In the data rows, 128 means zero.
Here are some points:
[143 166 100 167 126 125 139 132 111 140 110 109 131 112 153 106]
[129  46 136 154  62 127 109  96  79 109 118  93  87 142 108 128]
[134 153 137 131 138  97 143 124 165 172 124  86 137 101 156 137]
[116 197  96  97 202  97 154 172 162 173  70 187 144 155 165 149]
[137  95 154 183  98 140  79 125 137  80 181  86 125 125  65 113]
[121 207  96 117 144 105 153 160 183 171 119 220 159 183 233 168]
[116 216 109 153 159  97 164 181 155 255 128 192 148 183 217 159]
[135 134 125 136 140 116 117 143 122 152 136 157 121 111 123 134]
[116 199 117  66 181 114 146 178 157 177 108 198 156 185 134 146]
[136 116 116 150 141 130 137 164 147 164 127 146 136 142 137 134]
[127  79 139 158 131 154 141 101 128 152 149 112 143 168 151 145]
[146  39 163 148  75 187 108  69  70 113 157  34 103  93  54 102]
[147  90 123 152 118 152 125 118 132 140 110 153 105 116 119 145]
[141 126 161 159  79 176  87  43  81  92 169  63  78  91  53  89]
[ 90 219 131 112 129 149 110  77  99  68 142  87  90 117  72  58]
[ 98 220  91  72 176  69 181 211 150 186  92 193 142 141 159 130]
[110 123 156 117 150  98 137 143 141 161 138 153 151 119 168 144]
[176  21 176 169 101 160 106 104 100 129 133 158 138 124 111 112]
[121 177 127 132 136 127 136 107  90 101 143  91 113 112  83 108]
[127  81 141 125  89 151 111  99 123 158 110  88 129 127 136 133]
[122 114 131 118 112 177 138 112 145 107 114 104 120 127 122 104]
[ 81 212  74  88 153  95 128 198 158 178 112 199 172 181 213 174]
[104 139 134  98 124  95 118 165 158 148 158 119 121 148 138 116]
[110 178 115 112 142  94 153 159 161 168 123 191 139 165 140 160]
[160  63 126 136 142 125 138 126 139 121 118 149 117 103 130 108]
[148  92 135 172 120 133 122 129 132 119 154 126 105 111 105 120]
[125 180 111 118 131 118 136 150 142 168  97 146 144 136 192 152]
[113 227  67  77 202  59 179 248 208 255  85 252 177 117 237 161]
[141 125 122 165 132 123 109 125 123  65 178 115 108 114 113  92]
[181 114 153 124 129 123 121 117 109 100 100  73 104 102  96 125]
[ 99 203 119  78 153  97 164 185 169 192  89 247 207 183 229 173]
[110 186 117 103 152  92 123 143 167 131 116 116 122 136 154 102]
[106 194  87 110 113 151 134  99 119  72 106 106  99 120 107 115]
[127 144 143 126 153 121  99 111 103  84 154 103 135 102 108 137]
[119 156  97 134 117 105 125  51 117  74 158  62  78  89  71 117]
[138 155 127 150  66 154 111 117  91  75 150  54  68  97 107 117]
[102 142 130  89 141 123 112 101 118 105 136 115 141 123  98 128]
[ 92 167  90  92 150 117 174 182 123 219  88 194 165 176 171 147]
[115 122  92 112 146 102 128 119 125 127 157  98  98 100  83  96]
[168  75 161 133 103 126 123 104 133 131 151  78 105 106  90 105]
[138 195 102 125 170 119 122 166 167 185 114 177 143 142 176 119]
Here are 12 more points, each followed by its number:
[150 132 124 139 126 172 126  83 126 108 143  79 104 113  58  89] 0
[111 163 141 105 152  89 162 146 186 167 123 195 114 152 177 138] 1
[161   0 172 183  73 199  96  35  95  23 145  40  99  64  41 122] 2
[158 154  88 108 128 113 128 130 138 115 138  90 108 125 102 117] 3
[124 165 100  81 162  85 157 159 135 129 110 113 133 111 126 122] 4
[159  83 128 142 114 174 127  62 101  79 142  77 102 106  71 129] 5
[162  25 163 168  94 210  96  80  92  80 181  62  78 108  80 126] 6
[203   0 215 216  22 238  70  16  95   0 148   0  35  39   0  59] 7
[157  85 152 170  76 143 118  58 118  58 186  59 124 108  93 107] 8
[121 142 111 115 144  91 107 159 135 133 116 178 177 162 190 150] 9
[167  58 156 138  81 135 100 100 121  54 179  77  84  93  95 146] 10
[157  78 152 142 119 169 130 119 122 121 111 111 149 110 146 102] 11
Which of these numbered points is nearest to each point below, ignoring the direction in which the first points spread most? Its number follows each.
[132 103 124 142 121 141 154  85 106  91 140 108  93 124 119 141] > 5
[131  38 150 169 107 175 126  98 109  81 100  95  90  99  60 178] > 2
[ 93 149 104 103 143  96 135 163 176 148  89 188 165 134 182 174] > 2
[118 116 170 144 153 120 117 131 170 140 121 167 125 131 135 122] > 1
[100 130 111  94 124  99 122 165 153 166 106 171 158 196 161 156] > 9
[129 200  90  90 168 122 154 147 176 178 117 196 184 173 137 145] > 0
[155 105 136  83 155 111 162 166 133 152 122 170 182 114 195 130] > 11
[145 169 139 133 125 105 165 169 162 139  97 210 195 137 172 141] > 8
[ 67 246  85 101 193  91 128 227 185 217  87 255 166 167 202 137] > 0
[136 148 160 100 142 117 131 121 122 150 150 181 158 157 153 116] > 8
[ 63 218  93  34 172  50 150 253 155 180 100 194 186 137 167 134] > 4
[154 106 124 128 121 167 131  65 131  88 121  73 107 122  69  91] > 0
[ 92 255  99  72 207  69 177 207 158 217  80 225 153  94 208 126] > 4
[145 128 121  96 134 110 116 111 119  80 156 122  88 145 139 137] > 10
[143  66 167 126 102 144 103 103  83  67 152  83 115 108 111 115] > 9
[126  88 158 131 138 111 137 138 117  88 145 114 106 131  99 100] > 1
[148 171  89  70 121 108 169 174 168 180 102 147 123 129 103 134] > 3
[137 129 182 118 134 115 138 116 122 142  99 141 112 149 151  92] > 1
[ 86 153 126 125 153 119 125 128 155 110 139  81 128 120  95 140] > 4
[ 92 226 106 110 164  60 175 255 170 222  92 242 172 152 195 184] > 10
[164  51 159 153  83 164 112  67 113  53 177  92  83 118  92  94] > 1
[134  48 137 173  84 134 115 100 133 112 129  96 147  94 124 123] > 2
[ 82 170 119 140 120 137 140 142 127 129 111 147 129 131 137  98] > 0
[155 164 107 146 130 113 148 111 122 107  98 162 126 143 156 159] > 5
[116  78 134 180 122 134 110 112  91  95 153 108 144 100 119 131] > 9
[124  93 124 113 108 120 140 111 129 117 115  99 113  94  78 115] > 4
[113 155 146 118 136 164 126 155 135 150 145  92 118 157 122 136] > 0
[170  72 137 160  96 144 102 116 121 105 120  42 121 113 132 117] > 11
[116 201 129 106 141  95 133 143 152 156  73 162 160  85 145 147] > 4
[136 134 147 133 136 117 133 161 134 150 152  73 112 146 115 132] > 3
[158  54 140 114 129 167 125  90 137  79 165  87 118  93 121  76] > 11
[116 126 153 132 102 110 151 139 129 105 142 126 121 107 133 138] > 10
[169  72 135 136 104 132 114 138  98 128 115 105  99 121 116 110] > 11
[142  47 147 174  95 128 119  99 132 103 122  79 112 119 135 129] > 2
[140 172 103  79 156  79 149 192 171 166 143 159 144 122 118 146] > 3
[164   0 203 182  83 189  70  84  91  76 150  51  63 112  73 121] > 6
[172 103 137 119  78 149 121 121 146 189 118 137 125 174 141 168] > 6
[139 112 132 122 132 110 108 112  97 101 146 114 131 137  92 119] > 9
